Rotation paths and how fast each direction turns (degrees a step):
Each turn is a multiple of 5 degrees from 10 to 175, or 0.
Each row of a path follows its step; steps can be skipped.
path 1
step 0: [-1.06  2.28 -1.58  2.15 -4.07  1.36  1.30 -1.74  0.50 -0.06  0.01 -1.09
  0.10  0.52  0.12 -1.59  1.88 -0.87 -1.74 -0.92 -0.96  1.51  1.45  1.46
  0.10 -2.98  1.82  2.41]
step 1: [ 0.16 -0.02  0.09 -1.41 -1.49 -1.95  0.68  1.90  1.53  0.86 -0.86  0.27
 -0.65  0.07  2.94 -2.50  0.11  1.00  1.32 -3.39  3.40 -1.63 -0.71 -1.70
 -0.60  1.12  1.03  2.79]
step 2: [-1.13  2.83  1.47 -1.82  0.54  3.00 -2.43  0.44 -2.24  1.59  1.87 -0.13
 -0.90  2.21  1.20 -1.12 -3.20  0.08  0.25 -0.50 -0.43 -0.14  2.90 -1.10
  1.35 -1.39 -0.04  0.76]
step 3: [-1.64  2.09  0.12  3.35 -0.30 -2.01 -1.06  2.13 -2.06 -2.17  0.75 -0.43
 -1.90 -1.34  0.19  1.57  1.94  0.98  1.14  1.54  1.28 -1.61  1.10 -2.09
 -0.63 -1.42  2.77  0.39]
step 4: [-0.73 -0.63  4.50 -0.74 -0.44  0.41 -0.72  0.80 -1.56  1.30 -1.20  2.02
  2.65  1.81 -0.43 -1.01 -0.20  0.72 -0.27  2.29 -0.22 -2.64 -2.44 -0.77
 -2.74  0.89  0.88  1.02]
step 5: [-2.77  3.50 -0.27  1.20  0.37  0.87 -1.83 -1.81 -1.40 -1.50  0.86  0.04
  1.37 -1.11 -2.44  0.99 -2.07  1.24  1.01 -0.73  1.34  1.85 -2.25 -0.80
 -0.67  1.79 -2.38 -1.71]
step 6: [ 2.65  1.37  0.96  0.67  0.10 -1.07  2.64  1.50 -0.96 -3.63 -3.89  1.25
 -0.93  1.75 -2.45  0.17 -0.12 -0.42 -0.65  2.14  0.94  2.26 -0.21  0.54
 -0.38 -0.64 -0.35  0.36]
step 8: [-0.70 -0.19 -1.00 -0.76  3.48 -0.88  2.19  0.45 -0.26 -0.46  1.23  2.04
 -2.92  0.08 -0.79  0.76 -2.76 -2.66  1.59 -1.43 -1.86  0.58  0.30  1.43
 -0.91  1.17 -0.08 -3.32]
step 9: [ 2.30 -1.68  0.88  4.18  2.74  0.35  0.08  0.70  1.26  0.61 -0.30  1.59
  1.78 -1.24  0.16  2.17  1.49 -0.28 -0.46 -0.04 -1.63  1.11  0.74  2.19
  2.04 -3.15  0.07  0.42]
step 10: [ 0.26 -0.19 -0.10 -0.78 -3.43 -1.51  2.80 -0.26  1.19  2.30  1.61 -0.56
  1.53 -1.35  1.16  1.27  1.82 -3.51  0.57 -1.22 -2.30 -1.09 -2.85  0.44
 -0.81  0.25 -1.23 -0.64]
step 11: [-1.66  0.47 -1.53 -2.31  2.04 -0.72  0.19  1.07  3.69  2.76 -0.08  1.23
 -0.01 -0.77 -0.34 -0.03 -2.00  0.38 -1.34 -0.53 -0.37  2.72 -1.27 -1.05
  3.67  0.24 -0.47  1.94]
Directions:
[-1.69  0.45 -1.18 -0.85  1.00  0.05  0.25  0.16  0.37 -1.11 -0.73  1.05
 -0.23 -0.07 -0.27  0.30  1.27  0.19  0.08  0.18  0.08  0.29  0.14  0.50
 -0.12 -1.33  0.52  0.47] | 130
[ 0.44  0.32  0.09 -0.36 -0.40  1.16 -1.36 -1.58 -0.41  0.37  0.55  0.38
 -0.07  0.53 -0.27  0.45  1.24 -0.24  0.54 -0.40 -0.76 -0.31  0.26 -0.15
 -0.42 -0.72 -1.58  0.47] | 145
[ 1.19  1.10  0.82 -0.32  1.40 -0.24  0.86  0.14  0.19  0.09  1.02  0.89
  0.42 -0.31 -0.35  1.49  0.49 -0.90 -0.01  0.34 -0.02  0.74 -1.09  0.10
  0.15  0.41 -0.02 -0.21] | 20
[-0.07  0.72  0.85 -0.65 -0.10  0.18 -0.01 -1.53 -0.56  0.72  0.20  0.05
 -0.43 -0.62  0.28 -0.53  0.71 -0.10 -0.98 -0.33  1.74 -0.09  0.68 -0.40
  0.29  0.08  1.62  0.12] | 25
[-0.36  0.28  0.10 -0.02  0.11  0.19 -1.07  0.35 -0.60 -0.62 -0.27 -0.44
 -0.08  1.98 -0.44  0.39  0.74  0.71 -0.65  0.73  0.76 -0.34 -1.18 -0.62
  0.32  0.65  0.16 -1.40] | 35
[ 0.84  0.41  0.44  1.35 -0.20 -1.15 -0.14 -1.14  0.38 -0.53 -0.88 -0.81
 -0.59  0.81  0.09  0.92  0.30  0.41  0.60  0.49 -0.73  0.27  0.21  0.55
  0.37 -0.42  1.23  0.91] | 120
[ 0.50 -0.41 -0.06 -0.15  0.72  0.13  0.28  0.43 -1.13  0.30  1.08  0.26
 -0.97 -0.15  0.13  0.59 -0.33  1.16  0.56  0.00 -0.10 -2.03  0.27  1.12
  0.47 -0.81  0.51 -0.55] | 65
